Each row of this table is followed by its label. One hidden rule gives the labels. It looks at one to three of the table's principal directions, none of them among the few with the most spread.
[-0.90 1.08 -1.13 1.08 0.36 -0.36 -0.11 -0.46 -0.86 -0.39 0.21 -0.51 1.54
 -1.11 0.00 1.03 0.24 0.90 -0.44 -0.71 -0.68 -0.81 0.85 -0.16 0.46 0.66
 -0.79 -0.05 -0.48 -1.01 -0.12 1.04] d
[1.12 -1.51 1.35 0.32 -0.75 0.30 -0.61 -0.41 -0.45 0.00 0.16 0.92 -1.68
 1.11 -1.08 -0.37 0.19 0.24 0.64 0.70 1.60 -0.19 -0.40 0.52 -0.54 -0.33
 -0.09 0.82 -0.19 1.88 0.81 -2.49] f
[2.11 -2.03 2.28 -1.08 -1.04 0.57 -1.09 -0.44 -0.29 -0.38 0.53 0.77 -3.93
 0.65 -1.44 -0.23 0.05 1.16 1.60 0.32 2.51 0.46 -1.57 0.29 0.22 0.31
 -0.20 0.80 0.54 1.59 1.07 -4.06] e
[-1.69 0.29 -1.24 0.05 1.42 -1.12 -0.40 0.02 -1.82 0.01 -1.22 0.12 1.98
 -0.51 0.12 0.61 -0.47 -0.77 -1.14 -0.62 -2.44 1.27 2.47 -0.76 0.05 -0.18
 -2.88 -0.76 0.64 -1.60 -0.68 1.19] e
[1.27 -0.85 1.58 -0.48 -1.19 0.42 0.36 0.14 0.81 0.53 0.58 0.77 -1.89
 0.58 -0.29 0.13 -0.03 0.95 1.56 0.43 1.30 -0.47 -1.61 0.36 -0.45 0.03
 1.94 1.03 -0.77 1.43 0.14 -1.16] g
[-0.52 2.21 -3.00 -0.58 1.63 -0.33 -0.08 0.37 0.54 -0.45 -0.24 -1.50 1.99
 -0.53 1.54 -1.72 0.19 -2.56 -2.72 -0.37 -1.25 0.01 1.63 -0.34 1.07 -0.58
 -2.17 -2.24 1.83 -1.18 0.16 1.34] e
[-0.62 0.79 -1.03 0.34 0.11 -0.14 0.60 0.48 0.86 0.33 0.06 -0.36 1.63
 0.56 1.36 -0.56 0.25 -1.42 -0.77 0.50 -0.58 -0.55 0.32 0.02 -0.64 -0.68
 0.79 -0.42 -0.25 -0.09 -0.46 1.48] d
[-0.18 0.66 -1.09 0.42 0.78 -0.01 -0.14 -0.08 -0.71 -0.13 -0.29 -0.28 0.71
 -0.33 -0.17 -0.22 0.16 -0.14 -1.00 -0.19 -0.34 -0.14 0.86 -0.07 0.53 0.22
 -1.07 -0.79 0.38 -0.49 -0.25 0.41] e
[0.26 -0.43 0.70 0.35 -0.30 0.23 -0.65 -0.33 -0.23 -0.62 0.73 -0.34 -0.99
 -0.50 -0.64 0.59 0.17 1.16 0.85 -0.17 1.05 0.02 -0.84 -0.04 0.28 0.69
 0.09 0.61 -0.34 -0.04 0.40 -1.16] e
[1.08 0.04 -0.28 0.53 0.44 0.80 0.34 0.56 0.61 0.33 0.13 0.01 -0.47
 0.83 -0.21 -1.57 0.18 -0.87 -0.62 1.01 1.08 -0.23 -0.53 0.45 -0.10 -0.33
 1.01 -0.47 -0.18 1.19 -0.40 -0.37] f
[1.70 0.30 0.58 -1.97 -0.47 0.80 0.77 0.25 1.70 -0.10 0.07 -0.15 -2.28
 -0.24 0.24 -1.03 -0.43 -0.04 0.26 -0.09 0.92 -0.08 -1.64 0.44 0.92 0.14
 1.22 -0.58 1.04 0.06 0.17 -0.82] f
[-1.50 -1.82 2.14 2.26 -0.87 -0.63 0.81 0.09 -1.08 1.11 -0.37 1.91 1.32
 0.70 -0.82 2.40 -0.70 1.52 2.16 0.75 -1.01 0.12 0.10 0.13 -2.51 -0.22
 2.20 2.76 -3.44 0.77 -1.41 1.12] f
[3.65 0.10 -0.29 -3.47 0.17 1.31 0.48 0.82 1.66 0.46 -0.49 0.31 -3.92
 1.44 0.43 -3.63 0.04 -1.98 -1.23 0.81 1.97 0.09 -1.24 0.62 1.34 -0.61
 0.00 -2.50 3.08 1.30 0.04 -2.61] g
[-1.48 0.84 -0.63 -0.12 0.34 -0.53 0.59 0.03 0.21 -0.16 -0.54 -0.46 1.76
 -0.85 0.82 0.71 -0.47 -0.37 -0.41 -0.63 -1.82 0.32 0.69 -0.29 0.03 -0.02
 -0.16 -0.21 0.05 -1.70 -0.43 2.07] e
[-0.28 -1.45 1.77 1.37 -0.85 -0.10 -0.45 -0.46 -1.28 0.25 0.43 0.94 -0.54
 0.01 -1.41 1.93 0.11 2.39 1.96 0.00 0.61 -0.08 -0.54 -0.06 -0.82 0.70
 0.85 1.90 -1.86 0.72 -0.07 -0.63] e
[0.60 0.49 -0.13 -1.19 -0.16 0.26 0.23 0.03 1.12 -0.24 0.06 -0.47 -0.72
 -0.20 0.46 -0.79 -0.07 -0.56 -0.31 -0.24 0.23 -0.03 -0.55 0.14 0.65 -0.13
 0.14 -0.57 1.02 -0.11 0.59 -0.16] f
[0.90 1.06 -0.77 0.39 0.70 0.48 0.20 -0.18 -0.15 -0.45 0.17 -0.35 -0.43
 -1.18 -0.76 -0.38 -0.24 0.70 -0.65 -0.39 0.45 -0.62 -0.04 0.37 1.24 0.67
 -0.45 -0.45 0.02 -0.05 0.03 -0.38] g
[-0.96 -0.55 -0.15 2.14 -0.28 -0.24 0.22 0.04 -0.53 0.73 -0.15 0.74 2.05
 1.58 0.22 0.07 0.53 -0.76 -0.30 1.15 -0.17 -0.83 0.91 0.31 -1.78 -0.87
 0.83 0.73 -1.54 1.21 -0.48 0.90] e
[-0.21 0.79 -1.38 0.31 1.18 -0.04 -0.28 -0.07 -0.59 -0.56 -0.38 -0.60 0.77
 -0.51 -0.08 -0.71 -0.05 -0.85 -1.51 -0.17 -0.44 0.22 1.09 -0.04 0.73 0.02
 -1.75 -1.06 0.80 -0.75 -0.07 0.07] e
[2.94 -1.46 2.16 -2.01 -1.63 0.56 0.87 0.50 1.53 0.94 0.24 1.82 -3.76
 1.77 0.17 -1.19 -0.50 -0.24 1.58 1.28 2.00 -0.64 -1.94 0.91 -0.83 -0.88
 2.08 0.78 -0.11 2.66 -0.04 -3.18] g
[-0.77 -0.13 0.90 0.06 -1.01 0.01 0.37 0.00 0.46 0.64 0.40 -0.01 0.40
 -0.31 0.06 1.54 0.33 1.72 1.52 -0.58 -0.32 -0.18 -1.04 -0.38 -0.30 0.63
 2.12 0.92 -0.99 -0.31 -0.06 1.96] g
[1.78 -0.48 0.29 0.15 0.44 0.92 -0.12 0.22 -0.44 -0.01 0.10 0.34 -2.03
 0.33 -1.17 -0.98 0.05 0.50 -0.06 0.65 1.70 0.00 -0.76 0.39 0.51 0.49
 0.15 -0.44 0.08 0.85 -0.55 -1.89] d
[2.13 -0.22 1.12 -1.59 -1.26 0.78 -0.13 -0.59 1.20 -0.73 0.73 -0.12 -3.14
 -0.19 -0.30 -0.62 0.06 0.75 0.74 -0.18 2.18 -0.86 -1.84 0.70 1.00 0.38
 0.53 0.07 1.03 0.76 1.35 -2.70] e
[0.52 1.22 -0.60 -1.25 -0.26 0.51 0.98 0.20 1.41 0.18 -0.09 -0.53 -0.20
 -0.38 0.85 -0.57 0.08 -0.11 -0.43 -0.40 -0.10 -0.64 -0.77 0.17 0.83 0.22
 1.22 -1.00 0.85 -0.69 -0.14 1.34] g
[0.78 -1.48 2.68 -1.43 -2.28 -0.10 -0.30 -0.69 0.38 0.01 0.76 0.84 -2.66
 -0.07 -0.40 1.76 -0.02 2.37 2.85 -0.58 1.16 -0.33 -1.85 0.03 -0.26 0.55
 1.26 1.83 -0.38 0.69 1.11 -1.88] g
[0.07 0.32 -0.05 0.96 -0.31 -0.06 0.60 -0.11 0.17 0.00 0.30 0.31 0.51
 -0.08 0.19 0.27 -0.20 0.20 0.13 0.36 0.15 -1.11 -0.03 0.52 -0.49 -0.13
 0.74 0.67 -1.21 0.43 -0.30 -0.08] d
[-2.25 -0.18 0.28 0.47 0.23 -0.51 -0.04 0.05 -1.12 0.54 -0.52 -0.15 1.76
 -0.83 -0.35 2.20 0.07 1.64 0.85 -1.06 -1.96 1.24 0.43 -1.10 -0.18 0.92
 0.41 0.37 -0.65 -1.88 -0.84 3.17] e
[-3.75 1.39 -2.40 1.00 2.04 -1.33 -0.53 0.25 -1.94 0.26 -0.96 -1.18 4.60
 -1.48 0.53 1.72 0.23 -0.06 -1.36 -1.54 -3.86 1.66 2.78 -1.75 0.32 0.57
 -2.27 -1.10 0.23 -3.23 -1.04 4.87] e
[0.22 0.98 -0.12 -2.62 -0.32 0.33 -0.13 -0.09 1.55 -0.61 0.31 -1.49 -1.20
 -1.36 0.71 -0.04 0.14 0.44 0.20 -1.47 -0.07 0.62 -1.31 -0.55 1.79 0.80
 0.14 -1.08 2.11 -1.71 1.03 0.80] e
[0.63 1.67 -2.35 -1.10 1.16 0.46 -0.44 0.51 1.07 -0.35 0.32 -1.68 0.26
 0.01 1.17 -2.30 0.82 -2.04 -2.14 -0.08 0.38 0.03 0.22 -0.31 1.39 -0.22
 -1.11 -2.39 2.20 -0.43 0.46 0.41] d
[-0.88 1.43 -1.83 -0.77 0.81 -0.11 -0.53 0.02 0.13 -0.32 -0.02 -1.55 1.26
 -0.76 0.82 -0.37 0.72 -0.59 -1.36 -1.00 -0.87 0.39 0.67 -0.78 1.25 0.39
 -1.28 -1.69 1.74 -1.65 0.44 1.84] d
[-1.04 1.22 -2.10 -0.39 1.68 -0.66 -0.99 0.11 -1.35 -0.04 -0.38 -0.94 1.53
 -1.03 0.10 0.05 0.34 -0.29 -1.44 -1.17 -1.63 1.02 1.87 -1.13 1.25 0.43
 -2.94 -1.57 1.42 -1.46 0.02 1.43] g
[-0.64 -0.15 0.61 -0.46 -0.63 -0.26 -0.11 -0.33 -0.24 0.03 0.08 -0.05 -0.04
 -0.60 -0.05 1.42 0.12 1.42 1.02 -0.82 -0.46 0.12 -0.34 -0.42 0.16 0.65
 0.33 0.43 -0.06 -0.87 0.15 0.77] d
[1.15 -1.84 2.04 0.68 -1.03 0.27 0.27 -0.05 -0.88 1.00 -0.08 1.98 -1.72
 1.22 -1.40 0.65 -0.12 1.58 1.70 0.88 1.19 -0.43 -0.74 0.53 -1.15 0.03
 1.46 1.53 -1.62 2.04 -0.55 -1.60] g
[1.43 0.05 0.05 -0.48 -0.28 0.59 -0.35 -0.16 0.66 -0.53 0.65 -0.36 -1.63
 0.16 -0.10 -1.05 0.30 -0.21 -0.15 0.28 1.68 -0.58 -0.87 0.42 0.60 0.05
 -0.03 -0.31 0.66 0.80 0.76 -1.92] d
[-1.14 -0.42 -0.76 1.97 0.94 -0.21 -0.67 0.29 -1.75 0.68 -0.19 0.18 1.83
 0.76 -0.59 0.33 0.74 0.04 -0.49 0.46 -0.46 0.44 1.25 -0.57 -0.77 0.07
 -0.54 -0.11 -0.88 0.23 -0.88 1.21] d
[0.53 -0.57 0.44 -1.45 -0.02 0.12 -0.05 0.26 -0.17 0.40 -0.54 0.42 -1.23
 0.47 -0.05 -0.32 -0.05 -0.08 0.18 -0.05 -0.02 0.81 -0.20 -0.26 0.20 0.03
 -0.22 -0.64 1.04 -0.20 -0.32 -0.36] d
[-2.73 0.88 -2.85 2.74 2.57 -0.87 -1.07 0.25 -2.69 0.30 -0.79 -0.72 4.50
 -0.10 -0.33 0.18 0.73 -1.07 -2.40 -0.17 -2.33 1.01 3.41 -1.09 -0.19 -0.08
 -2.93 -1.18 -0.27 -1.09 -0.90 3.02] g
[0.10 1.11 -1.04 -2.26 0.61 0.14 -0.03 0.46 0.99 -0.07 -0.21 -1.18 -0.33
 -0.68 0.95 -0.83 0.13 -0.72 -0.77 -0.91 -0.68 0.93 -0.25 -0.70 1.43 0.29
 -0.54 -1.78 2.16 -1.50 0.16 1.22] e
[-1.02 -0.12 0.21 1.62 -0.19 -0.56 -0.02 -0.90 -1.24 -0.68 -0.19 0.37 1.15
 -0.76 -0.60 1.49 -0.42 0.91 0.15 -0.26 -0.60 -0.65 0.98 0.36 -0.40 0.21
 -0.87 1.12 -1.18 -0.47 0.09 -0.22] d
[1.49 -0.76 1.23 -1.18 -0.84 0.66 0.32 -0.02 0.76 0.08 -0.05 0.54 -2.24
 0.59 -0.29 -0.61 -0.14 0.23 0.67 0.35 1.27 -0.11 -1.30 0.52 0.12 -0.02
 1.04 0.06 0.49 0.77 0.23 -1.51] e
[0.32 -0.36 0.72 -0.41 -0.51 -0.11 0.09 -0.07 0.10 0.09 0.14 0.43 -0.74
 -0.08 -0.11 0.45 -0.26 0.57 0.81 -0.08 0.16 -0.07 -0.41 0.06 -0.15 0.06
 0.30 0.58 -0.28 0.27 0.08 -0.62] e
[-0.36 -0.85 1.27 1.21 -1.29 0.07 1.23 0.73 0.96 1.54 0.41 1.12 0.83
 1.60 0.65 0.67 0.22 0.32 1.60 1.25 0.15 -0.87 -1.11 0.27 -2.22 -0.62
 3.87 1.65 -2.59 1.54 -1.13 1.55] e
[0.61 -0.92 -0.37 1.81 0.85 0.47 -0.17 0.49 -0.91 0.52 -0.38 0.77 0.29
 1.96 -0.67 -1.66 0.37 -1.53 -1.13 1.82 1.01 -0.03 0.74 0.51 -1.13 -0.86
 -0.10 -0.32 -0.62 1.79 -0.89 -1.07] e
[-2.01 -0.54 0.45 -0.31 0.02 -0.93 0.24 0.35 -0.99 1.00 -0.90 0.60 1.56
 -0.09 0.30 1.94 -0.24 0.78 0.94 -0.65 -2.37 1.31 0.81 -1.05 -0.84 0.20
 0.20 0.38 -0.49 -1.47 -1.14 2.66] d
[-1.12 0.35 0.31 -0.05 -0.61 -0.76 0.23 -0.46 -0.05 -0.22 0.13 0.00 0.88
 -1.12 0.39 1.76 -0.41 1.04 0.84 -0.91 -1.18 -0.31 0.22 -0.21 -0.09 0.31
 -0.02 0.94 -0.65 -1.00 0.23 0.91] e
[-1.54 -0.98 0.88 2.44 -0.60 -0.86 -0.13 -0.34 -1.49 0.66 0.20 1.14 1.86
 0.32 -0.63 2.17 0.04 1.42 1.34 0.23 -0.76 -0.48 0.84 -0.12 -1.75 -0.08
 0.54 2.19 -2.70 0.86 -0.34 0.80] g
[-0.01 0.24 -0.78 0.57 0.64 0.18 -0.43 -0.08 -0.35 -0.17 -0.12 -0.36 0.50
 0.18 -0.34 -0.78 0.35 -0.65 -1.03 0.11 0.17 0.09 0.64 0.03 0.32 -0.15
 -0.92 -0.62 0.48 0.29 0.35 0.00] f
[-0.91 0.92 -1.30 1.76 0.35 -0.22 0.08 -0.20 -0.21 -0.13 0.20 -0.43 2.25
 0.01 0.39 -0.05 0.43 -0.61 -1.05 0.23 -0.38 -1.06 1.01 0.21 -0.36 -0.30
 -0.21 -0.02 -0.76 0.09 0.04 1.13] g
[-0.22 -0.02 0.64 0.20 -0.58 0.23 0.26 -0.35 0.50 -0.40 0.15 -0.23 -0.13
 -0.47 -0.14 0.58 -0.12 0.69 0.54 -0.24 0.21 -0.27 -0.73 0.23 0.06 0.33
 0.95 0.53 -0.35 -0.41 0.28 0.27] f
[-1.32 1.51 -1.84 -0.09 1.30 -0.53 -0.13 0.07 -0.16 -0.41 -0.37 -1.17 2.00
 -1.23 0.63 -0.06 -0.15 -0.84 -1.44 -0.91 -1.74 0.59 1.36 -0.59 0.89 0.10
 -1.69 -1.14 0.89 -1.72 0.01 1.91] f
[-0.83 1.03 -0.64 0.73 0.07 -0.54 0.99 -0.15 0.38 -0.33 -0.17 0.00 1.69
 -0.81 0.77 0.54 -0.76 -0.43 -0.40 -0.10 -1.22 -0.86 0.71 0.41 -0.34 -0.34
 0.11 0.47 -0.94 -0.70 -0.43 0.95] e
[-0.16 -0.54 0.46 0.21 -0.07 -0.12 -0.64 -0.36 -0.85 -0.18 0.03 0.13 -0.36
 -0.21 -0.72 0.66 0.13 0.88 0.44 -0.34 0.15 0.33 0.13 -0.20 0.13 0.40
 -0.70 0.34 0.00 -0.03 0.31 -0.55] e
[-0.49 0.47 -1.80 0.51 1.72 -0.22 -1.17 0.03 -1.44 -0.43 -0.38 -0.73 1.05
 -0.10 -0.31 -0.91 0.42 -1.16 -1.86 -0.13 -0.47 0.86 1.77 -0.53 0.73 -0.04
 -2.92 -1.45 1.22 -0.54 0.07 -0.12] e
[-2.14 -0.13 -0.54 1.93 0.50 -1.27 -0.23 -0.11 -1.70 0.29 -0.32 0.51 2.87
 -0.04 0.14 1.57 -0.15 -0.01 -0.05 0.02 -1.89 0.12 2.01 -0.48 -1.30 -0.33
 -1.14 0.95 -1.58 -0.42 -0.71 1.36] d
[1.17 0.08 1.15 -0.30 -1.69 0.54 1.19 -0.31 2.00 -0.36 0.67 0.27 -1.25
 0.14 0.64 -0.15 -0.36 0.18 0.90 0.54 1.36 -1.76 -1.78 1.19 -0.41 -0.28
 2.49 1.03 -0.80 0.84 0.41 -1.12] d
[0.87 -1.41 1.75 -2.00 -0.90 -0.12 0.14 0.14 0.38 0.26 -0.44 1.04 -2.21
 0.70 0.11 0.02 -0.64 -0.11 1.21 0.20 0.23 0.86 -0.76 0.04 -0.45 -0.41
 0.24 0.43 0.65 0.35 0.02 -1.70] e
[0.13 -0.11 0.31 -1.54 -0.19 0.09 -0.53 -0.16 0.20 -0.16 -0.07 -0.46 -1.01
 -0.40 -0.11 0.09 0.21 0.45 0.29 -0.87 -0.01 0.80 -0.46 -0.49 0.92 0.45
 -0.49 -0.55 1.43 -0.67 0.77 0.04] f
[0.32 0.09 0.69 -1.33 -0.61 -0.16 0.80 0.06 1.13 0.01 -0.22 0.30 -0.71
 -0.30 0.61 0.06 -0.78 -0.23 0.52 -0.20 -0.44 0.00 -0.56 0.26 -0.02 -0.32
 0.65 0.31 0.20 -0.19 0.10 -0.13] f
[0.47 -1.00 1.55 0.87 -1.13 -0.09 0.04 -0.72 -0.46 -0.28 0.32 1.02 -0.96
 0.02 -0.87 1.08 -0.36 1.36 1.32 0.25 0.89 -0.91 -0.46 0.70 -0.68 0.11
 0.49 1.74 -1.41 1.04 0.39 -1.84] e
[-2.04 1.44 -1.98 1.27 1.38 -0.49 -0.05 0.12 -0.13 -0.47 -0.21 -1.33 3.23
 -0.86 0.75 -0.03 0.04 -1.30 -1.65 -0.40 -1.77 0.37 1.53 -0.46 0.17 -0.19
 -1.09 -0.74 0.02 -1.54 -0.20 2.56] f
[0.60 -0.50 0.93 -1.66 -0.34 0.09 -0.58 -0.36 -0.14 -0.25 -0.10 -0.01 -1.91
 -0.64 -0.72 0.38 -0.13 1.10 0.77 -0.93 0.28 0.84 -0.62 -0.33 1.01 0.62
 -0.76 -0.10 1.24 -0.36 0.85 -0.97] f
Which label does each new row get?
[-0.05 0.16 -0.47 0.33 0.47 0.15 -0.46 -0.27 -0.33 -0.65 -0.03 -0.52 0.06
 -0.26 -0.29 -0.39 0.13 -0.33 -0.71 -0.07 0.27 0.13 0.33 0.08 0.45 0.11
 -0.99 -0.45 0.54 -0.37 0.32 -0.49] -> e
[0.85 -0.70 0.15 0.62 0.20 0.35 0.67 0.65 -0.37 0.85 -0.42 1.14 -0.39
 1.53 -0.09 -0.85 -0.06 -0.67 -0.17 1.44 0.57 -0.31 0.03 0.46 -1.06 -0.52
 0.97 -0.10 -0.80 1.13 -1.50 -0.63] -> d
[-1.31 0.57 -1.28 2.36 1.07 -0.27 0.48 0.41 -0.61 0.29 -0.30 0.00 2.82
 0.31 0.26 -0.10 -0.04 -1.03 -1.15 0.79 -1.03 -0.31 1.36 0.10 -0.99 -0.51
 0.12 0.05 -1.49 -0.04 -1.21 1.73] -> e
[0.95 0.51 -0.79 -0.06 0.79 0.34 -0.43 -0.31 -0.65 -0.74 -0.02 -0.33 -0.86
 -0.58 -0.66 -0.75 -0.03 -0.01 -0.97 -0.17 0.70 -0.19 0.38 0.25 1.14 0.42
 -1.64 -0.89 0.90 -0.19 0.19 -1.49] -> d
[-3.00 -0.77 0.89 2.45 -0.82 -1.59 0.49 -0.17 -1.14 0.91 -0.14 1.22 3.50
 0.17 0.39 3.06 -0.39 0.97 1.60 0.06 -2.39 -0.30 1.33 -0.37 -2.57 -0.50
 1.03 2.69 -3.28 -0.04 -0.81 2.54] -> g
[2.09 -0.44 0.71 -1.81 -0.37 0.55 0.39 0.05 0.41 -0.06 -0.34 0.73 -2.78
 0.42 -0.20 -1.06 -0.48 -0.13 0.11 0.34 1.16 -0.14 -0.82 0.60 0.54 -0.06
 -0.06 -0.56 1.12 0.54 -0.13 -2.37] -> d
[3.95 -1.20 1.19 -1.11 -0.78 1.21 -0.25 -0.10 0.85 -0.43 0.58 0.97 -4.54
 1.60 -0.76 -2.63 0.00 -0.83 0.05 1.58 3.73 -1.04 -1.60 1.41 0.24 -0.64
 0.07 -0.14 0.88 3.02 0.86 -5.57] -> d
[1.54 -1.33 2.37 -0.62 -2.03 0.50 1.15 -0.09 0.89 0.61 0.13 1.65 -2.36
 1.04 -0.14 0.48 -0.39 1.17 1.98 0.83 1.43 -1.16 -1.88 0.97 -1.07 -0.14
 2.84 1.45 -1.17 1.44 -0.40 -1.61] -> d
[0.10 0.77 0.63 -1.83 -1.29 -0.06 0.61 -0.39 1.19 0.06 0.33 -0.30 -0.78
 -1.31 0.52 1.27 -0.12 1.74 1.27 -1.45 -0.40 -0.56 -1.23 -0.16 0.96 0.79
 1.17 0.28 0.46 -0.95 0.74 1.11] -> g
[1.38 -1.19 2.37 -4.06 -1.79 0.69 0.09 0.05 1.43 0.43 -0.14 0.19 -3.87
 0.19 0.07 0.34 0.14 1.52 2.10 -0.95 0.88 1.14 -2.67 -0.44 0.92 0.80
 1.76 -0.39 2.16 -0.64 0.65 -0.55] -> d
[-1.40 0.86 -1.28 1.55 0.84 -0.29 0.16 0.16 -0.31 -0.09 -0.06 -0.61 2.44
 -0.30 0.46 0.21 0.13 -0.60 -0.93 0.09 -1.04 -0.15 1.00 -0.18 -0.33 -0.10
 -0.15 -0.19 -0.75 -0.76 -0.62 1.85] -> e
[-0.91 1.11 -0.04 -1.93 -0.59 -0.25 -0.29 -0.55 0.57 -0.41 0.29 -1.29 -0.05
 -2.11 0.35 1.65 0.25 1.95 0.81 -2.32 -1.07 0.38 -0.70 -0.93 1.73 1.35
 -0.14 -0.36 1.36 -2.24 1.15 2.05] -> g
[0.93 -1.45 2.75 -0.99 -1.94 0.08 -0.03 -0.71 0.05 -0.21 0.57 0.96 -2.83
 -0.47 -0.88 1.87 -0.40 2.75 2.79 -0.51 1.21 -0.29 -1.89 0.25 -0.08 0.86
 1.29 1.87 -0.72 0.35 0.57 -2.05] -> d
[-0.41 -0.31 0.57 1.41 -0.20 0.19 0.24 -0.35 -0.40 -0.14 0.00 0.24 0.46
 -0.26 -0.81 0.75 -0.14 0.93 0.39 0.08 0.10 -0.32 -0.13 0.34 -0.34 0.32
 0.77 0.87 -1.19 0.11 -0.14 0.36] -> f
[-1.03 0.08 -1.10 1.42 0.44 -0.45 -0.58 0.17 -0.45 0.16 0.25 -0.27 2.03
 0.96 0.67 -0.38 0.70 -1.40 -0.90 0.69 -0.28 -0.23 1.19 -0.24 -0.96 -0.77
 -0.68 -0.07 -0.45 0.54 0.01 0.55] -> d
[-0.15 0.94 -1.76 -0.48 1.55 0.18 -0.16 1.11 0.08 0.75 -0.17 -0.80 0.88
 0.23 0.57 -1.29 0.53 -1.19 -1.29 0.02 -0.68 1.01 0.50 -0.87 0.59 -0.01
 -0.40 -1.81 0.98 -0.47 -0.85 1.82] -> e
[1.33 0.45 -0.29 -1.80 0.18 0.64 0.57 0.24 0.96 -0.17 -0.51 -0.18 -1.52
 0.09 0.39 -1.46 -0.27 -0.88 -0.79 0.06 0.46 0.09 -0.58 0.36 0.92 -0.08
 0.04 -1.41 1.68 -0.41 -0.19 -0.64] -> d
[0.34 -1.07 1.71 -0.26 -1.04 0.31 0.60 0.10 0.48 0.63 -0.11 0.87 -1.04
 0.57 -0.41 0.55 -0.23 0.89 1.42 0.29 0.36 0.11 -1.16 0.24 -0.71 0.00
 2.00 1.01 -0.78 0.69 -0.20 0.04] -> f
[2.42 1.15 -0.95 -2.47 -0.10 0.60 -0.43 -0.32 1.42 -0.84 0.51 -0.88 -2.47
 -0.30 0.51 -2.22 0.28 -1.07 -1.20 -0.43 1.64 -0.81 -0.62 0.46 1.99 -0.13
 -1.50 -1.67 2.74 0.59 1.78 -2.52] -> g
[-1.83 -0.80 -0.26 2.07 0.77 -0.64 -1.40 -0.28 -2.37 0.16 -0.11 0.01 1.92
 0.12 -1.10 1.27 0.67 0.73 -0.02 -0.19 -0.78 0.94 1.56 -0.86 -0.60 0.32
 -1.60 0.52 -0.82 -0.13 -0.02 0.88] -> f
[3.01 -0.38 0.46 -1.47 -0.27 1.07 0.64 0.31 0.87 0.17 -0.21 0.84 -3.17
 1.13 -0.24 -2.21 -0.25 -0.80 -0.40 1.06 2.08 -0.70 -1.12 1.05 0.43 -0.39
 0.57 -0.88 1.04 1.59 -0.23 -2.90] -> d
[0.42 -0.85 2.20 -1.40 -2.12 0.01 0.94 -0.03 1.01 1.11 0.17 1.16 -1.42
 0.31 0.19 1.52 -0.11 1.97 2.48 -0.38 0.09 -0.54 -1.74 0.05 -0.64 0.28
 2.84 1.42 -0.81 0.57 0.05 0.62] -> g
[0.37 0.52 -0.88 -1.98 0.62 0.01 0.01 0.30 0.27 -0.08 -0.75 -0.36 -0.53
 0.04 0.71 -1.12 -0.10 -1.29 -1.13 -0.32 -0.60 0.77 0.48 -0.28 0.88 -0.21
 -1.31 -1.75 2.15 -1.00 -0.12 0.04] -> d
[-0.04 1.00 -0.98 -0.31 0.43 0.27 0.52 0.18 0.75 -0.18 -0.21 -0.65 0.60
 -0.28 0.62 -0.75 0.00 -0.81 -1.00 -0.09 -0.33 -0.19 0.05 0.12 0.51 -0.05
 0.17 -0.97 0.66 -0.71 -0.19 1.00] -> e
[-3.75 1.40 -2.86 2.27 1.77 -1.56 -0.39 0.20 -1.63 0.12 -0.58 -0.93 5.60
 -0.39 1.33 1.01 0.38 -1.58 -1.96 -0.36 -3.35 0.46 3.34 -1.10 -0.87 -0.52
 -2.21 -0.62 -0.66 -1.99 -0.94 3.94] -> d
[-1.01 -1.57 1.05 2.80 -0.51 -0.39 -0.18 -0.51 -1.21 0.28 -0.23 1.28 1.47
 1.34 -0.93 0.70 0.03 -0.14 0.37 1.13 0.08 -0.44 0.99 0.59 -2.07 -0.89
 0.26 1.88 -2.14 1.72 0.12 -0.43] -> f
[-1.05 -0.09 -0.77 1.77 1.36 -0.01 -0.89 0.01 -1.87 -0.06 -0.18 -0.40 1.29
 -0.36 -1.18 0.48 0.42 0.62 -0.60 -0.14 -0.39 0.88 1.05 -0.60 0.19 0.69
 -1.20 -0.31 -0.44 -0.59 -0.59 0.89] -> e
[2.43 -0.41 1.10 -0.13 -1.38 0.19 0.41 -0.46 1.40 -0.67 0.95 0.95 -2.32
 0.73 0.22 -1.17 -0.61 -0.79 0.52 1.20 2.29 -2.03 -0.97 1.59 -0.59 -1.08
 0.46 1.35 -0.70 2.67 1.16 -4.30] -> g
[-0.11 -0.35 0.77 0.94 -0.33 0.28 0.17 -0.04 0.27 -0.06 0.43 0.00 -0.04
 -0.17 -0.48 0.50 -0.09 0.74 0.77 0.21 0.46 -0.13 -0.77 0.20 -0.37 0.22
 1.31 0.94 -1.14 0.34 -0.03 0.13] -> f
[-2.18 0.48 -0.99 2.82 0.82 -0.78 0.63 0.30 -0.53 0.27 -0.26 0.10 3.76
 0.11 0.52 0.64 -0.35 -1.07 -0.73 0.69 -1.77 -0.29 1.64 0.05 -1.60 -0.78
 0.28 0.85 -2.24 -0.17 -1.10 2.31] -> f
[-0.98 1.04 -0.64 -0.24 -0.37 -0.15 0.40 -0.21 0.56 0.13 0.02 -0.65 1.34
 -0.63 0.78 0.72 0.39 0.45 -0.12 -0.85 -0.92 -0.56 0.03 -0.25 0.37 0.34
 0.64 -0.29 0.21 -1.08 0.23 2.29] -> g
